Named turns come first, each shown by rows before and after it. Which turns, in which order, take the first row of each pair that follows to the second? Write the first one first, as in the answered first pair.
turn k879:
[ 2 14 12 31 54 -7  4  3  4] => [ 25  -8  14  27  24 -26 -13  21  29]
[ 14 -17 -25  -3  32 -18   5   9   7] => [ 21 -28 -15 -13 -11 -14  -6  23  15]
[10 -6 11 -4  6 10  0 21 11] => [ 5 -3 15 -6  1 17  2 19  5]
[-23  -2  14  -2 -17  19  -3   6 -15] => [-27   5   5   6  18  12   5  -4 -18]
turn k708:
[  2  -9 -10 -19 -22   8  -1  -3  -6] => [  3  -9   5  -8 -30   9  -8   0   3]
[-18 -17  -1   0 -44   3 -18  20  -9] => [-27   8  10  -1 -36  28  -5   7 -20]
[  8 -26  -8 -15  -3 -15 -10  42   9] => [-1 12 39  7 -5 26 -1 27  9]
[ 20 -16  13   5  24  -2 -12  21  27] => [10 11 18 -1 36 27  7  4 10]
turn k832:
[-21  -4  -7   4  -3  -3   0 -12  -9] => [-17  -6  -5   4 -14  -5  -4 -14  -4]
[  2  -7  12  -1 -39   6 -13 -25  -2] => [ 15  -7  15  19 -10 -14 -16 -28  20]
[-18 -23 -15   4   4 -13   0   3  -4] => [-19 -23 -15  -1  -7 -10   0   2  -6]
turn k515:
[ -6   2 -13 -33 -27  18   9   7 -22] => [-14  -2 -17 -27 -33   9   3   0 -24]
[ -4  -2 -17 -18  13   5  10  17 -17] => [-15 -14  -9  -9  -4   0  -3  23 -18]
[ -7   6 -26   2  11  -6  -6 -20 -14] => [10  9 -2 -9 15 22  6 21 -7]
Pairs:
Each pair is two turns apart.
[ -3 -19  -4  13  49  -1   7  30  -8] => [ -2 -23  -1 -21 -43  19  -4  23 -18] => k832 k832
[ 10  29  11 -14 -31  13   3 -33  -7] => [ 20   3  10  -5 -45 -14 -17 -16  12] => k708 k708
[-13 -10  -1 -15 -23  11   7   6 -14] => [  9   1 -11 -11 -15 -10   4 -25  10] => k832 k515
[ 24   1 -13 -18 -21   9   4  20   7] => [ 16  -9 -16  11 -10 -25 -13   3  21] => k515 k832
[  4  13  -8   9  23 -16  -6 -16  14] => [-18  14 -16 -14  -1  10   2 -13 -20] => k832 k832
[  8  15  -6 -13  10   3   6  -1   2] => [10 15 11  0  0  4 -2  2 15] => k708 k708
[-1  2 20  8 14 20  8 21 -3] => [  6 -16 -10 -10  17   1   8  26  -5] => k708 k879
[-17  16   4  19  15  -1   8 -27 -15] => [ -4  18  23   0  -7  29  16   5 -14] => k515 k832
[ 16  11 -14 -10 -17 -21   7 -33  18] => [ 12  13  -4  -9 -31 -12   5 -32  16] => k879 k708
[ 34  -6 -18   1   4 -26   2 -16  35] => [23 -9 -3  6 41 -6 15 24 22] => k515 k832
[-21   6  24  34  23   1  -5   2   1] => [-30   0 -15 -14  -8  11   6  -4 -33] => k708 k832
[  1  -9 -37 -13  31 -20   6  -8  -5] => [ 17   3   0  20  24 -24  -6 -18  31] => k708 k515
[ 6 13 14  0 -1 16 11 -1  0] => [ -4   1  17  17 -10  -2  -6  -5   7] => k515 k832
[ 7 -8 -5 -8 13  0  8 25  3] => [-14 -17  -3   1 -16  -4  -7  15  -6] => k515 k879
[-10  23 -15 -20   8   1   5  -1  -5] => [-13   7  -3 -18  -8   3  -5  28  -2] => k515 k708
[ 14  -1   5 -15 -13 -10  -3  -6  33] => [ 11   9  15  -3  -1  -4   0 -11  36] => k879 k832
[-11   5  13   0  -3   7  -5  -4  20] => [-12   7  10   3   9   4  -2  -7  19] => k879 k879
[ 18  -3  24  15 -10   2 -12  17  25] => [ 10  23   7 -17 -10  32  12  -7  -6] => k708 k832
[ 11  -9  -1 -22 -16  23   5  20   4] => [25 -9  3 -1 14  5  2 18 25] => k832 k832
[ -3  14   6  -7 -14  22  11 -16 -15] => [ 17   1 -12   4  24 -14   8 -13   7] => k879 k879
[ -7  12 -10   9   6   1 -14  -8   2] => [ -9   8 -16   4   5   1 -13  -6  -3] => k708 k832
[-1 14 12 15  8 -4  3 -6 17] => [-12  12  11  12  16   3   8   4   5] => k515 k832
[-11  -5  -2  -2  21  -4  11   8 -18] => [ -3  -9  -6   6  22 -23   4  -2  -4] => k708 k515
[-37  -9 -19  21  20 -27 -14 -25 -20] => [ -1  22 -15 -27  36  25  28  -2 -22] => k832 k515
[-18  -1  14  22  15   2  13  11   2] => [-31  -1   2  11  -1   6  13   0 -15] => k515 k832
[-3 19 13  8  9  5  4 -1 12] => [ 0 14 -9 -5 21 -2 10 -2  5] => k879 k708
[ 11  -9   4 -11  12   4   5  31   3] => [  6  -3  11 -13   2  15   8  30  -2] => k879 k708
[ 27   3   0 -21 -17  -1  15 -12  13] => [19  5 -4 -8 30 -4 24 -5  6] => k832 k832
[-36   1  -5  19  18  -6 -12  -8 -13] => [-27  -2  16  14  13  14  -8  26  -8] => k515 k515
[ -2  11   7 -14 -12  23   7  20   0] => [ -6   6 -13 -22   0  15  11  18  -9] => k708 k879
[  1  -2  -1 -11  12   9  10  25  -5] => [ 13  -4   5 -13 -15   5   2  18   9] => k832 k832
[-29  15  35  40  -1  18   2   3 -11] => [-33  25  13  24 -10  16   8 -28 -25] => k515 k832
[ -8   2   2  16  -7  11 -10 -10  -2] => [  3  12  -2  10   8  14  -1 -13   4] => k832 k515
[ 14 -11  23  11  -1 -13  -4  11  22] => [  0  16  14  13  13  -4   8 -28   6] => k515 k708
[  8   5 -35 -18  -7 -15   9 -32  -7] => [ -9 -22  -5  -2 -45 -12 -14   7  -6] => k515 k515
[ 33   4 -12 -18 -29   0   7  -6  11] => [ 36  20   5   6   5   2  12 -12  23] => k832 k708
[ -7   0  19   5 -25   8 -15  -1   6] => [-10  19  -1  -6  16  14   7 -17 -11] => k832 k708
[ 23 -17   9   5   2 -11 -11  35  19] => [  2 -17  -2   5 -37 -20 -24   0   7] => k515 k879
[ -7 -11 -20 -25  -8  20  -5  10 -19] => [ -5 -21   4   1 -28   7 -25  13   3] => k515 k708
[ 15 -17 -17 -18 -20 -12  -2  18  16] => [-17  13 -10 -20  -9  24  16  -3 -20] => k879 k879
[ -3 -14 -10  -6   0 -16 -10   6   0] => [ 10  -9 -10 -17  -5  -9  -4   8   5] => k515 k879
[  7   0  -5  18  -1 -22 -14   0  19] => [16  2  6 13  0 -8 -9 19 22] => k515 k515
[-20   6  -6  -1  -7   7  -2 -14 -16] => [-18  -7 -11  -1 -14  -6  -9  -7 -12] => k708 k879
[ 2  6 -6  6 25 -2 20 -4 -1] => [-16  -9  -3  21   3 -16   2  -6  -5] => k515 k515
[ 29 -32 -10 -12  -3 -31 -11  24  21] => [ 9 21 47 17 18 25  9  5 12] => k708 k832
[ -2 -17  18  26  -3 -10 -23  19  10] => [-16   4 -19   8  30  -7   0 -20 -20] => k515 k832
[  7   7 -12  -7   1   1   4 -16  13] => [ -6  -6  -4   4 -17  -5 -10  -7  12] => k515 k515
[-17   3 -14  -9  -5  -7  -9 -15  -8] => [-11  -1   5   8  -9 -15 -19  -9   9] => k879 k708
[-10   0 -16  10 -11  -4 -14 -24   5] => [ 22  -3 -20 -10   6  -1  -1   4  19] => k515 k708
[ 20 -16 -28 -15  -7 -32  -6  -6  11] => [ 20 -25  -9 -12 -20 -22 -12  20  13] => k515 k515
[ 22  16 -10  -4  14 -12   7 -16  21] => [ 25   1 -17  -9  15 -20   5   1  21] => k832 k879
[ 8 -2  7 31 34 -3 -3 20 16] => [-16  10  -7  -3  14  32  15  12 -27] => k708 k832
[-1 17 20  1  9 14 14 -7  0] => [  3  -7 -17 -24   0  -8  12   1  -8] => k708 k832
[ 9 -9  8 -3 -3  7  3 26  5] => [ 13   5 -15  -8  17  -2  13  -6   1] => k515 k515
[ 31  16  -4 -10   8  -6   7 -21  19] => [  7  18 -12 -20  23  12  20 -12 -11] => k832 k832
[-22  -2   1  11  -5  -3  -5 -11 -12] => [-20   1  -5   5  -9  -2  -2 -16 -12] => k832 k708
[ 11   6  20  -2 -10  10   4  -6  10] => [ 0 -3 21 14 -6 -3 -6 -7 11] => k832 k515
[  4  10  33   7 -31  25  -6   5   3] => [  4  22 -13 -17  21  20  22 -14 -19] => k832 k708
[ 20  -1  -5  11  21 -13  12   3  19] => [-1 10 -2  5 27 13 23  5 -7] => k708 k832
[23 11 19 -7 -7 11  3  3 17] => [14 22 16 -4 12 17 11 -6  8] => k879 k879
[ -6 -13  24  29  -9 -14 -20  21  24] => [-36  13  25  17  -2  26   1   8 -16] => k708 k515
[ 19   8 -13 -19  30  -7  17 -25  10] => [ 30   9  21  -6   0  -1   3 -16  34] => k879 k708
[  3  22  -6 -10  23   5   6  -5 -16] => [  3  -7 -16  -6  20 -18  -9  17  -9] => k708 k832
[ 6  0  9 -4  3 23 18 10 -5] => [ -7 -16   8  18 -17  -4  -6  -4   1] => k515 k832
[ 22  12  26  22   6   6  -9 -14  14] => [ 15  15 -14 -11  23  10  10 -24 -15] => k879 k708
[ 21  24   9  -2  30 -14  10 -38  10] => [-11  -7  23  25 -14 -32 -25 -25   5] => k515 k515
[ 26   4 -23 -23   8  -4   9  -1   5] => [21  4  3  9 31 -6  3 12 17] => k708 k832
[-25 -13 -15  -5 -17  -6  -8  -3 -27] => [ 18  13 -22 -23   5  -2  13 -21  -4] => k832 k515
[-23   4  14  29  11   4  -8  -9  -1] => [ -6  -8 -25   3  30 -15   2  -4  -3] => k515 k708
[ 8 -8  3  1 -8 -2 -6 19  6] => [17  5 -8 -7 11 -1  7  4  6] => k515 k515
[-17  13  16   6 -12  13   6 -22  -4] => [ -9  14  13  15   4   1   5 -29   7] => k832 k879
[ -5  11 -35  -9  17  -7   5   6 -18] => [ 13   8 -27 -14 -28 -12  -8  -3  -1] => k832 k832
[  1  10   8   4 -24  -9  -3 -29   6] => [ 14  24  18  -8  -5  15  14 -10   4] => k879 k515
[  5 -18 -17 -23 -34 -13  -8   6   6] => [ 28  -9 -16 -13   5 -24   0   2  27] => k832 k515
[ 10  -3 -33 -16  20 -25  15  -8  -1] => [  8 -12  -6 -26  -5   5  16  39  -7] => k832 k515
[-12  -6  -2  -1  -6  14   2   6  -9] => [ -6   1  -2  -6 -13  15   3  -3  -6] => k832 k708
[-21  47   1  17   6  11   0 -48 -19] => [ 37  17 -20 -36  28  11  20  35   1] => k708 k515
[-23 -27 -18 -18   7   6   4  42 -30] => [-30  -7  -9 -24 -21  26   7  18 -40] => k832 k879
[ 12  11   8   6 -36   1  -8 -15  22] => [  8  26 -10   6  26   2  14 -25  10] => k832 k708
[ 0  6  2  3 10  1  1 12 -5] => [ -3  -1  -1   9   4 -11  -8   7  -4] => k879 k515
[-19  -3   3  20 -37  18  -2  22  12] => [-29  13 -11  33  22  12  15   3   1] => k879 k879
[-30  -7 -10 -14   7   0  13  17 -22] => [-18 -15  17  16   1 -15  -6  28  10] => k879 k708
[-2 -7 -8 -9  8  1  2 15 -7] => [ -6  -2  -6 -14  -3   9   3   9 -12] => k832 k879
[  2   2  17   0 -20  12 -17  12   5] => [ -2  11  -7  10   3 -11 -16 -27   4] => k515 k832
[ -8  -8   4  -4  14   6   0  19 -19] => [ -4 -15   8  -4  -5   2  -8  23 -12] => k708 k832
[ 22  11 -18   3  -1 -13  -4 -26  25] => [ 15   4 -12  20  19 -19  -7 -10  27] => k832 k708
[15 13  3  3 -5  2  1 13  1] => [ -3  11   1  11 -16  -3  -7  -1  -8] => k515 k879
[ -9 -13  -2  14 -33  -3 -16 -12 -11] => [ -5 -13  -2  33  13 -18 -13  -8   0] => k832 k832
[30 -8 -8  6 22 -6  3 -3 13] => [ 15 -20  -8  18   5 -20 -11 -10  10] => k515 k515
[-19  -7   8  28 -11  10 -11  12 -11] => [-17  -7  -1  35  15  -3  -9   8  -7] => k879 k879
[  3 -15   3   6   0   2  -8  27 -10] => [ -4  -3  10  27  -2  -7 -14  -6  -3] => k515 k708
[-16  10   3  -4   7   3  -7 -46   5] => [-18   2  -7  -4  28  -7  -4 -39   2] => k879 k832
[ 19   2 -11 -29 -25   6   5 -21  -9] => [ 15  10 -21 -21   9  -1  13 -31 -11] => k879 k879
[ -9  -5  -5  15  35 -15   2   7   0] => [  3 -17   8  10  12 -10  -5  31  11] => k515 k879
[-19   5 -23 -15  -3   1   4 -17 -27] => [ -1 -12   5  22 -11 -26 -23  -3  16] => k879 k708
[-25  23  -5   3   1   8   9 -35 -20] => [13 11 19 -2 26 19 17 30  8] => k879 k515
[-14  16  -7  -6 -24  11   2 -36 -16] => [  6 -11 -21   6 -14 -32 -14 -25  11] => k708 k832
[-2 12 17  7 12 16 17 -7 -3] => [-11  -1  25  18 -10   9   2  -1  -1] => k515 k832
[  4   2   2 -11  17  12  21   6  19] => [ -8 -23   1   2  -7 -11  -1  14  22] => k708 k515
[ 17   0 -41 -41   2   2  -5  -3  -3] => [ 29  -1 -37 -30  10 -10 -10  -6  16] => k832 k832
[ 14   3 -10 -26   9  18  12  21 -11] => [  7  -1   9 -16 -18  24   1  29  -6] => k708 k879
[ 4  6  1  8 27  2  2 -7  7] => [ 9 11  8  5 19  9  4 -7 10] => k879 k708
[  2  13  15  21  12  -1  -4 -10  12] => [ 7  8 18 20  5 -1 -7 -2 16] => k515 k879
[ -2 -15 -13  -3  -8  21   6   8  -8] => [ -8 -14 -23   2   0  10   3  -6 -11] => k515 k879
[ 33   1  13  -7 -34 -20   0 -29  39] => [ 21  19  10  11  44 -15  22 -29  28] => k832 k708
[ 16 -15  27  -1 -23  -1  -6   3  25] => [ 11 -15  34   7  -8   2  -5  11  24] => k832 k879
[  4  -2  -7 -20  -5  18   8  11  -8] => [  5   9   0 -17 -11  22   8  -1  -5] => k832 k879
[ -5  -6 -10   2 -12  -6 -13 -10   2] => [  4  -6   4  -4 -12   9  -7  15   7] => k515 k515
[-18  -4 -19   4  23   3   2   5 -15] => [ -1  -7 -12  -8 -34   2 -11  -4   1] => k832 k832
[-27 -15  13  22  -3  -6 -15  14  -6] => [ 1  5 15  0 25 18 11 27  1] => k515 k515
[  1   6  15  -7 -27  13  -1   7   6] => [-12  12  -6   0 -12  -4  -1 -29  -3] => k515 k879
[ 16   3 -20 -29 -20  -4   9 -32   5] => [  1 -17  -3 -16 -47  -7  -9 -12   5] => k515 k515
[ -4   6   3  10 -12   9   2  -8   0] => [ 4  2 -8 -6 -4 13 11  6 -4] => k708 k515
[ -7 -15   9   7  16   4   2  40   1] => [-18  -8   6  -1   9  16   7  35 -16] => k832 k879
[ 26   6 -10 -24   2 -11   9  -4   6] => [ 21  -9   9  -2   4 -16  -4  21  15] => k515 k832
[ 33   2  -3 -17  -7  -2   7  26  27] => [-14   0   5  -3 -51   5 -10   2  -2] => k515 k879
[-9 15 36 48  5  5 -7 -9  2] => [-28  16  29  31  -8  24  -2  -5 -25] => k832 k832
[ -7  -1  13   7 -35   9 -12  -2  -1] => [ -5   7  23  20 -21   7 -11  -9   7] => k832 k879
[ 3 13 14  6  5  6 12 -7  6] => [ 4 -9  4 -7 -3  1  9 22  1] => k708 k515
[-4 -8  2  9 11  0 -8  8  0] => [-6 -9  3  5  4  3 -9 12 -2] => k879 k832
[ 14  10  -3 -24   5   2  32   1  10] => [ 21  -2   4 -15  -7 -10  20  11  25] => k879 k708
[-25 -11   1   9  -2   1  -9  -5 -22] => [-23 -15  -3  13   5  -7 -10  -4 -18] => k708 k879
[15 16  5 19 22 -6 -5  8 16] => [ 25   7  -8   5  14 -12  -5  13  19] => k708 k879
[ 27  14  -1  -5   8 -13   6 -15  29] => [ 10  21  -5  -6  32   1  18 -14   9] => k708 k832
[ 17 -16   3  -5  -6  -2  -7 -10  12] => [  8  -6   2 -15 -11  13   1 -15  -4] => k879 k708
[  4  30   6  -1  10  25  20 -28  -4] => [  4   8  37  18 -18  21  -2   7  15] => k515 k832
[ 12  14  -1 -18 -13  14   7 -13 -11] => [  8   2  -9 -20 -23   7   1  -8 -15] => k708 k879
[-16  -6  28  32  11 -15  -5  -8  13] => [-17  -8  35  26 -12  -8 -10  -3  11] => k879 k879
[ 10   0  14 -12 -12  22   4  37  -4] => [-23   6   9  18 -27   1 -14 -19 -14] => k515 k708
[ 39   1   9  -9   0   1   0 -11  36] => [ 13  -6  15  -2 -38   1 -16 -21  22] => k879 k515
[ -4  10  10  22  26  -8   4 -21   5] => [-11  -2   1  16  37 -10   6  -1  -6] => k879 k832
[-11  -6 -18 -19 -30   9  -8  -4 -14] => [  4  19  10  -2 -25  18  -5 -24   7] => k832 k708
[ -5  -4  13 -15 -32  28   6  21 -12] => [  8  20   5 -24 -14  32  21  -5 -10] => k832 k708
[ 20  -4 -11 -22  -8   5   6   9  -7] => [ 19 -16  -3  -1 -14 -17 -11   6   8] => k515 k832
[ 10  -1  -5  -9 -17   2  -2 -15  -3] => [ 12   1  -5   6  18  -7   2 -12   4] => k832 k832
[ 21   5 -24 -14  20  -8  10   4   5] => [ 2 12 20  3 -2 25  4 24 -1] => k515 k708
[ -5 -11 -10 -25 -52   0 -13 -10 -14] => [ 10  14 -29 -37  -4   3  13 -32 -17] => k515 k879
[ 11   0  22  20 -11   9 -13  15  14] => [ 13  10 -15  -1  34   6  12   0  -4] => k708 k879
[ -5   7  11 -16   2  32  12  12 -13] => [-33  -3  -1   8   9   5  -2 -12 -23] => k515 k879
[  1  -5  14 -16 -18  -4   1  -3  10] => [  1  11  15 -11   9   4  12 -13   7] => k832 k708
[ -2   3   8  22  -3  11  11  -4 -10] => [  5  -8  -8   3   3   9  17  13 -14] => k708 k515
[ 11   9  19   3 -14  13   0  10  19] => [-11  16  -7   2  -8   5   3 -29  -5] => k515 k708
[  4   0 -23  -5 -13 -17  15   1  12] => [ 11   1 -14  -4  -1 -11  19  16  17] => k515 k832
[-20  -9 -13 -17  -6 -15  -4   3 -22] => [-13  -8  19  14  -7 -22 -18   8   5] => k708 k832
[ 11  -4  -7 -27   3  14  17   5  -5] => [ 15  -6 -11 -24  11   7  17   5  -1] => k879 k879
[-14  13 -14   9  -9   7  -3   0 -10] => [-10   8  -5  17 -16   3 -10   4  -2] => k708 k708
[ 25  -4  -4   3  -5 -10   2 -21  23] => [ 22   0   4  15  11  -8   4 -16  25] => k879 k832
[-18  11   0 -11 -21   8   3 -24 -22] => [  2  -2 -20   0  20 -28   1 -22   0] => k879 k879
[ 22  14  13 -10  18  13  21  12  20] => [ 27  -2  -2 -25   0   4  15  22  18] => k708 k879
[ -4 -11 -29 -25  29 -21  18 -11  -5] => [  3 -24 -14 -38 -30 -12   3   7   3] => k879 k879
[ 1 10 12  7 15 -1  5  1  7] => [-8  9 10 -7 -6 12  7  2 -8] => k832 k832
[ -6  -3   8   0 -12   4  -3   3  -6] => [-6  2 12  5 -9  5 -3 -3 -3] => k832 k879
[  4  11   1   8   2  -1  -1 -16   9] => [  0   7 -13  -3   8  -3   4 -14  -1] => k708 k832
[ -9   6   1  19  27  -4   3 -11   6] => [-16   4  12   4  13  22   9  15  -8] => k515 k832
[12  6 15 12 10  3  1 13 18] => [-13  18   2  11  14   9   7 -16  -6] => k515 k708
